[[139 141 145 124]
 [123 153 144 121]] out 153

[130 111 116 145 112 145 153] out 112

[[129 128 128 127]
 [152 122 119 110]] out 122

[[127 127 128 126 131 129 131]
 [125 126 126 119 139 131 137]
 [121 123 123 110 149 133 142]] out 149

[[151 147 145 125 147]
 [142 126 117 135 123]
 [117 133 127 138 129]] out 127

[148 130 103 152 134 120] out 152

[132 122 146 154] out 122

[[128 127 125 107 128 127]
 [128 127 128 115 128 127]] out 115
---
[114 143 125 103 131 126] gives 103

[[152 139 135 126 134 129]
 [105 137 145 136 136 131]] gives 136

[131 133 136 119 150 141] gives 119

[149 147 157 143] gives 147

[133 150 111 108] gives 150

[107 115 140 108 108 110] gives 108

[139 149 141 134 137 147 105] gives 137

[126 129 132 137 118 102] gives 137

[158 111 117 109 116] gives 117
---
129	121	124	123	134	115
126	121	123	122	136	106
114	148	140	143	116	140
-> 143

142	119	134	104	130	128	136
137	134	122	126	124	127	117
125	130	127	135	125	124	142
-> 125

113	114	119	119	114
129	119	128	102	125
126	116	122	104	123
-> 122

150	107	134	141
110	125	118	132
141	113	130	100
-> 113

134	126	130	129	132	131
149	141	125	102	106	134
118	127	122	145	157	118
-> 145

103	130	145	154	130	111
112	123	140	139	142	120
135	129	123	122	125	132
-> 122

123	156	133	130	127	122
129	107	117	130	124	128
121	151	132	124	125	129
-> 124
---
array([[121, 121, 128, 120, 134, 141, 125, 135, 123, 137, 133, 122, 121,
        119],
       [128, 133, 128, 139, 123, 120, 137, 132, 124, 129, 130, 125, 124,
        137],
       [126, 143, 138, 127, 133, 133, 126, 151, 123, 127, 106, 122, 134,
        108],
       [126, 116, 112, 143, 111, 133, 146, 118, 103, 142, 153, 145, 129,
        138],
       [131, 112, 131, 125, 131, 129, 116, 118, 123, 138, 141, 121, 143,
        139],
       [145, 142, 143, 137, 136, 135, 132, 147, 132, 129, 117, 124, 133,
        116],
       [115, 129, 125, 128, 126, 119, 137, 131, 119, 123, 121, 133, 110,
        120]])	120

array([[126, 134, 105, 107, 107, 157, 110],
       [110, 139, 112, 127, 124, 142, 113],
       [138, 121, 140, 131, 133, 116, 138],
       [132, 126, 130, 126, 127, 127, 130],
       [138, 121, 140, 131, 133, 117, 138],
       [126, 130, 122, 123, 123, 135, 124],
       [155, 118, 123, 102, 105, 144, 127],
       [144, 123, 124, 113, 114, 138, 127],
       [119, 128, 142, 149, 148, 107, 138],
       [102, 141, 117, 138, 135, 132, 117],
       [121, 130, 133, 139, 138, 119, 131],
       [107, 142, 102, 119, 117, 154, 106]])	106

array([[125, 126, 126, 120, 126, 141, 145, 134],
       [126, 146, 132, 126, 135, 120, 123, 132],
       [120, 117, 142, 127, 129, 124, 119, 129],
       [126, 121, 116, 147, 119, 132, 121, 129],
       [140, 131, 116, 129, 120, 127, 141, 134],
       [138, 121, 127, 126, 141, 141, 122, 128],
       [139, 127, 142, 130, 131, 133, 130, 137],
       [128, 120, 120, 132, 129, 129, 141, 120],
       [125, 124, 115, 126, 125, 138, 144, 136],
       [118, 124, 114, 125, 133, 129, 133, 126],
       [150, 128, 121, 128, 128, 140, 134, 131],
       [120, 135, 129, 126, 118, 130, 138, 127]])	127

array([[124, 121, 133, 121, 153, 136, 131, 138, 147, 142],
       [147, 104, 107, 149, 127, 150, 119, 143, 141, 116],
       [123, 111, 126, 149, 151, 152, 109, 142, 138, 141],
       [134, 119, 152, 108, 108, 142, 124, 149, 137, 142],
       [114, 147, 137, 106, 113, 128, 132, 128, 123, 130]])	130

array([[127, 130, 130, 129, 133, 128, 126],
       [119, 130, 125, 140, 130, 124, 128],
       [104, 129, 128, 136, 126, 113, 141],
       [144, 122, 134, 127, 137, 137, 116],
       [139, 125, 132, 139, 148, 134, 113]])	113

array([[125, 129, 131, 123, 122, 136, 128, 136, 134, 136, 123, 122, 136],
       [127, 126, 131, 129, 132, 121, 117, 118, 129, 131, 125, 128, 127],
       [134, 133, 134, 130, 124, 130, 130, 130, 116, 124, 131, 131, 139],
       [134, 137, 126, 123, 124, 121, 127, 128, 133, 135, 123, 120, 134],
       [125, 126, 126, 130, 134, 117, 130, 135, 130, 127, 138, 130, 131],
       [115, 127, 123, 130, 120, 106, 124, 126, 139, 128, 131, 129, 133],
       [138, 133, 124, 129, 127, 129, 128, 128, 111, 127, 135, 130, 133]])	133

array([[156, 120, 121, 131, 116, 134, 128, 133, 122],
       [124, 132, 133, 123, 120, 126, 137, 142, 127],
       [133, 137, 135, 112, 149, 127, 134, 120, 145],
       [151, 121, 128, 138, 123, 128, 129, 118, 125],
       [116, 111, 146, 137, 121, 117, 119, 157, 108],
       [118, 126, 151, 138, 132, 128, 135, 151, 124],
       [125, 131, 131, 116, 137, 129, 130, 120, 135],
       [120, 127, 139, 119, 145, 111, 120, 130, 149]])	149

array([[136, 131, 121, 149, 142,  99],
       [115, 114, 157, 118, 144, 128],
       [135, 120, 140, 115, 141, 113],
       [108, 151, 140, 139, 116, 134],
       [131, 114, 133, 153, 116, 118],
       [112, 147, 110, 134, 144, 131],
       [106, 148, 141, 139, 129,  98],
       [143, 116, 150, 109, 106, 124],
       [147, 127, 139, 143, 101, 105],
       [145, 108, 107, 130, 147, 108],
       [119, 139, 121, 144, 113, 129]])	129

array([[143, 119, 128, 135, 124, 138, 117, 121, 128],
       [126, 121, 121, 132, 132, 126, 119, 139, 128],
       [143, 126, 133, 124, 122, 123, 128, 117, 126],
       [113, 135, 135, 136, 138, 114, 120, 133, 124],
       [124, 123, 121, 131, 130, 123, 118, 137, 129],
       [124, 124, 122, 132, 132, 122, 118, 137, 128],
       [124, 126, 119, 106, 126, 125, 150, 127, 136],
       [119, 128, 123, 120, 126, 119, 132, 125, 135],
       [121, 128, 121, 117, 123, 124, 136, 121, 138],
       [127, 138, 144, 135, 132, 114, 122, 119, 120],
       [119, 126, 121, 125, 121, 128, 125, 120, 137],
       [119, 127, 121, 122, 122, 127, 128, 120, 138]])	138
